In the data rows, 128 means zero.
Every row has one hidden group. There are 5 groups. Groups can overlap: rows of different groups may look alike. The first row asked about is in group 0, and each new group gets the next number.
The rows in order, each followed by its group:
[119  85  95 177 178 178 147 120 116 110 114 112] 0
[177 177 177 177 162 141 122 124 108 108 122 141] 1
[177 177 177 177 159 146 148 134 126 115 110 110] 0
[103 114 103  97  95  92 104 107 111 145 179 180] 2
[134 108 109  92  85  71  90 144 179 178 134 124] 3
[109 119 169 177 170 136 112 121 113 102 109 121] 0
[165 168 158 125 101 107 104 109 115 118 111 113] 1
[ 59  71 133 177 178 178 160 139 124 112 106  95] 4
[ 73  82  59  78  89 114 178 179 179 156 113 105] 4
[110  93 102  82  91 138 179 179 179 165 134 134] 2
[100 108 123 154 178 178 179 161 105  85  98 115] 4
[ 92  91  70  65  77  90 100 118 136 178 179 180] 2
[105 115 126 138 119 127 130 132 116 113 101 104] 1
[177 177 177 163 147 142 132 126 119 106 111 133] 1
[177 177 177 152 129 121 120 112 101  92  96 106] 1
[ 98  75  75  77  91  96 119 134 179 178 169 117] 3
[177 177 177 171 119  98  93 109  99  98 110 115] 0
[118  95  86  84  89 105 117 153 179 178 179 180] 2
[ 85  84  90  95 110 130 177 179 179 178 147 116] 4
[177 172 133 110  99  93  97  95  87  91  95  96] 1
[177 177 177 162 133 109 122 128 118 123 132 134] 1
[148 165 157 141 125 118 117 114 107 108 109 103] 0
[151 128 106  91 100 133 179 179 179 141 127 132] 4
[109 106 110 143 178 178 173 130 111 103 105 115] 0
[136 113 101  90  93  96 146 179 179 170 124 122] 4
[111 112 143 171 165 135 117 105  94  90 105 108] 0
[103 116 134 160 171 161 136 123 116 105 103 109] 0
[126 107 103  91  91  77  89 138 179 150 115 116] 3
[155 159 157 160 145 126 126 130 116 119 117 110] 1
[177 170 162 122 114 121 118 114 128 121 121 122] 1
[124 124 106  96  95 113 136 152 178 178 179 180] 2
[177 177 177 172 120 119 101  98  89  99 106 120] 0
[140 151 162 154 144 130 121 110 106  91  95 109] 0
[110 112 127 134 178 178 179 154 124 108 112 114] 4
[156 166 156 142 132 127 128 115 111 109 113 104] 1
[117 167 177 177 153 119  98 100 104 110 111 110] 0
[107  94 140 177 178 178 167 117 113 100  99 108] 0
[123 130 122 136 118 123 124 134 122 178 179 180] 3
[ 91  91  94  84  99  93  94 108 126 149 179 180] 2
[177 173 152 125 101 102 105 102 116 124 119 124] 1
[130 149 134 125 116 118 105 125 108 111 121 131] 1
[ 74  83  83  92 106 102  97  99 112 140 178 180] 2
[146 119  83 122 153 150 116 104  97 121 133 150] 0
[106 115 112 108 102 101 104 105 116 141 179 180] 2
[ 87 127 177 177 178 123 122 116  97  99 102  97] 0
[160 174 158 125 116 106 100 109 107  95 107 107] 1
[154 148 120 105 109 112 113 130 165 178 179 180] 2
[119  95  96 150 178 178 130 114 111 105 110 133] 0
[105 104 128 161 164 140 135 115 106 105 106 104] 0
[102  97  96  92  92  85  81  90 108 153 179 180] 2
[177 177 177 177 156 131 118 119 113 114 136 143] 1
[177 177 177 177 132 109 103 106  99  92  90  98] 0
[ 93  84  85  71  84  93 108 116 144 176 179 180] 2
[177 177 171 147 123 103 111 125 119 108 115 122] 0
[ 72  77  77 101 125 125 139 133 111  93  97  90] 1
[153 177 162 147 127 119 114 131 120 122 118 114] 0
[ 89 114 132 142 150 148 147 126 104  93  95  98] 1
[103 122 131 159 178 178 179 150 101  95 106 115] 4
[138 162 177 177 178 177 132 127 110 115 127 131] 4
[112 112 143 165 159 155 156 132 118 110 108 107] 1
[ 94 103  97  86  82 106 103 114 112 163 179 180] 3
[ 69  76  99 139 178 178 179 179 118  84  91 101] 4
[107 106 133 177 178 178 135 110  92  90  90 106] 4
[ 93 117 108 113 118 127 132 143 154 178 179 180] 2
[177 167 162 157 170 165 165 134 116 103 121 129] 1
[141 167 163 160 138 121 101 102  89  89  85  98] 1
[ 90  88  74  81 143 178 179 156 123 111 111 106] 4
[ 91  82  72  80  82  89 113 152 179 178 136 106] 3
[110 105  97  87  85  91 119 158 179 177 163 147] 2
[141 144 145 111 102 112 136 164 179 178 179 180] 2
[121 120  98 104 110 105 116 160 179 178 175 151] 2
[177 172 155 145 127 128 133 133 129 116 111 121] 0
[101  99  98  90  98 121 152 179 179 178 174 147] 2
[177 177 177 161 142 126 118 108 112 103  99 103] 1
[132 135 118 114 115 118 142 160 179 178 170 117] 3
[134  97  86  79  95 100 116 132 148 172 179 180] 2
[115 116 138 177 178 178 179 136 112 106 111 116] 4
[154 177 177 159 122 101  97  86  80  95 100 103] 0
[137 117  93 105 105 115 125 146 179 178 164 135] 3
[159 177 177 177 111  96 101 109 105 109 112 122] 0
[177 177 162 128 107  89  84  81  81  78  89  99] 1
[ 81 111  98  95 103 115 110 117 117 143 179 180] 2
[110  98  90  92 101 106 119 132 158 178 179 180] 2
[144 122 128 145 178 178 175 124 117 115 130 134] 0
[177 177 153 127 126 125 121 127 122 117 122 120] 0
[177 177 161 130 119 117 112 123 109 106 111 123] 1
[ 86  70  69  75  86 108 125 132 143 170 179 180] 2
[177 177 177 155 127 128 118 119 104 109 110 117] 1
[ 83  86 111 116 140 144 152 142 132 111 109  93] 1
[ 75  96 102  91 126 178 179 179 177 118 113 101] 4
[177 174 148 116 117 118 127 135 123 105 106 102] 1
[146 107  81  79  82 121 179 179 142 107 110 130] 4
[147 122 144 177 178 164 123 104 113 116 124 134] 0
[127 118  95  84  78  85 103 126 169 178 179 180] 2
[ 91  63  73  71 103 102 127 132 153 166 179 180] 2
[140 151 144 126 132 178 179 179 179 150 126 134] 4
[150 155 161 135 114 101  89  91  96  88  92 104] 1
[103  98  91  94  93 113 114 131 179 178 144 120] 3
[137 118  98  75  69  78 107 166 179 154 134 134] 3
[177 177 163 118 106  92  94 104 111  98 111 122] 1
[101 109 103 100 100 108 117 124 113 160 179 180] 3
[168 177 176 151 122 116 107 106  90  86  92 107] 0
[104  78 100 143 178 178 179 179 143 122 114 114] 4
[ 92  79  90  82 103  99  96 113 171 178 179 127] 3
[133 143 162 150 135 131 131  95  89  94  93  90] 1
[ 80 101 109 131 145 162 160 148 115 103  99 106] 1
[145 132 106  98  96 108 111 142 178 178 177 151] 3
[103 105 104  99 118 177 179 179 179 144 121 124] 4
[118 108  95  99  98 109 135 156 173 178 179 180] 2
[ 85 111 111 161 178 178 156 115 113 118 114 107] 0
[131 128 154 177 178 175 126 115 106 111 122 132] 4
[100 107 106 149 178 178 139 116 101  92  97 107] 3
[114 135 106  83  84  90  89 149 179 178 179 180] 2
[154 177 177 176 144 136 116 103  81  94  94 101] 1
[165 177 159 130 123 110 109 120 111 101 101  97] 1
[108 102 102 105 112 104 109 115 157 178 179 132] 3
[177 177 177 148 119 119 115 107 102 102 112 124] 1
[111 112  96  94  87 106 154 179 179 124  98 109] 3
[125 140 123 112 100 105  94  97  95 100  96  88] 0
[107  97  89 157 178 178 172 130 112 118 102 107] 0
[177 177 177 156 131 120 125 129 129 131 135 138] 1
[117  99  89 104 149 178 179 179 172 123 118 124] 4
[177 177 169 138 126 114 106 111 110 107 119 124] 1
[169 163 126 109  93  84  89 117 108 108 117 119] 0
[177 177 145 112 100 116 130 131 128 134 132 126] 1
[177 177 177 163 135 113  98  90  95  99 104 119] 0
[106  96  98 145 178 178 177 139 119 114 117 126] 4
[ 82  65  83 102 144 178 179 179 156 123 111 121] 2
[115 111 111 117 173 178 179 141 115 108 110 121] 0
[107 106  94  98  95  91 103 167 179 157 115 111] 3
[ 81 117 162 177 178 178 179 129  87  79  98  96] 4
[111 107  85  95 101 103 121 135 165 178 154 118] 3
[ 93  93 107  99 104 102 143 179 179 178 144 112] 4
[103 112 148 177 178 178 140 100  92  94 101 114] 0
[177 177 167 139 122 118 114 106  98  97  98 105] 1
[117  96  82  74  76 101 135 179 179 178 179 159] 2
[177 177 163 144 121 131 120 126 116 115 113 131] 1
[ 96  95  89  84  96 102 119 147 179 178 179 180] 2
[132 103  92  95 156 178 179 122 114 109 112 123] 3
[163 177 164 145 124 102  93  99 101 111 108 105] 0
[117 131 166 177 178 150 130 125 117 115 109 111] 0
[153 153 165 154 145 144 147 123 117 108 103  95] 1
[100 110  99 108 108 178 179 179 160 122 104 108] 4
[123 110  96  88  95 106 119 154 179 178 179 180] 2
[119 144 177 177 157 117 124 106 105 104 108 100] 0
[177 177 177 149 116 113 103  90  85  90 102 126] 1
[ 98  91  88  81  82  79  75 106 179 178 168 126] 3
[ 79 112 161 177 178 153 118 127 115 115 106 104] 0
[112  91  80  75  66  72  94  92 127 178 179 140] 3
[134 111 123 135 150 173 179 175 163 146 131 134] 1
[161 177 177 177 178 148 134 112 109 105  99 115] 0
[ 71  82  59  78 109 171 179 179 152 120 102  98] 4
[111 119 159 177 178 178 165 139 132 118 113 109] 0
[177 177 172 133 116 108  88  83  92  90  95 101] 1
[128 139 125 121 141 166 157 150 131 118 107 119] 1
[127 137 152 143 131 120 111 101  90  89  98 103] 1
[112  81  64  77  88  87 102 108 123 161 179 180] 2
[167 177 177 177 178 178 160 137 118 112 126 136] 4
[133 135 177 177 174 126 115 108 117 109 119 124] 0
[160 167 166 148 131 134 138 138 119 106 100  98] 1
[177 176 177 155 117  98  99 112 113 112 123 139] 0
[116 110  98  88 103 120 173 179 179 171 117 110] 4
[ 73  74  75  91  94  98 142 179 179 178 146 114] 4
[177 177 177 165 137 127 113 111 107 106 117 137] 1
[160 177 177 177 175 141 125 110 105 104 103 111] 0
[ 93  90 112 151 158 153 132 103 103 108 104 107] 0
[177 177 176 145 109  98  82  91 104 116 118 125] 0
[151 126 139 164 178 178 150 107 116 109 114 132] 0
[177 177 166 119 109 104  97  92  95  89 105 114] 0
[131 147 177 177 178 178 137  96  95 100 105 113] 4
[ 80  81  87  91  89 102 109 112 115 175 179 172] 3
[177 177 171 146 122 103  87  98 110 117 121 135] 1
[124 120 119 118 124 143 148 142 124 112 113 123] 1
[177 177 153 136 108  96 103 113 105 110 116 116] 1
[149 165 177 177 153 127 111 104 104 112 111 122] 0
[177 177 153 120 102  87  82  89  95  97 100 112] 1
[ 90  72  85 122 162 178 179 179 163 128 116 109] 2
[138 118 112  95 116 102 104 119 146 178 179 180] 2
[ 70  87 108 159 178 161 131 122 113 107 109 106] 0
[ 93  99 120 177 178 178 151  99  78  92 106 106] 4
[ 77  88  98 104 118 123 133 137 155 159 140 114] 3
[176 177 177 177 166 152 148 123 111 109 113 119] 1
[119  95  71  62  88  82 108 137 173 178 179 180] 2
[153 128 115  99  95  90 126 144 166 178 179 180] 2
[ 98  93  77  59  60  73 102 150 179 178 154 134] 2
[123 102  91 127 171 178 179 131 100 114 110 120] 0
[125 137 158 165 158 155 147 119 116 108 108 107] 1
[122 133 165 175 169 168 137 105 103 105 109 124] 0
[ 91  81 102 177 178 178 144 125 122 135 127 117] 0
[139 142 151 149 148 144 137 125 113 113 123 126] 1
[ 71  81  75  66  90  81  85 122 179 178 179 153] 2
[143 142 151 131 106 107 104 103 108 110 108 108] 0
[177 177 155 109 104 104 102 108 108  96 107 117] 1
[129 110 106  97  93  97  92 104 119 160 179 180] 3
[177 177 177 177 122 106  97  94  97  99 111 138] 1
[ 83  77  81  71  86  91 137 179 179 178 179 149] 2
[135 128 125 111 101 101  95  92 125 169 179 180] 2
[173 177 177 159 162 158 136 110 111 102 103 111] 1
[107  72  63  73  85 121 179 179 179 176 134 120] 4
[140 153 141 116 112 105  87 102 101  87  95 102] 1
[117  97 114 152 178 178 179 174 135 117 117 132] 4
[125 118  91  75  93  81  68  82  86 130 179 178] 3
[120 153 177 177 178 149 114  90  88  90  91 103] 0
[118 113 151 151 148 142 131 116 118 107 109 113] 1
[ 96 115 168 177 178 178 128 119 113  96  98 102] 0
[ 74  82  71 116 178 178 161 109  84  87 100 104] 4
[131 134 123 118 116 114 118 138 172 178 179 180] 2
[144 128 107  87  82  98 103 118 134 174 179 180] 2
[ 64  70  80  94 101 109 115  97 105 138 179 180] 2
[ 70  85  86  96 110 128 179 179 179 160 134 117] 2
[126 148 123 118 107 112 104 120 152 178 175 142] 3
[113 100  97 112 126 118 129 155 179 178 179 174] 2
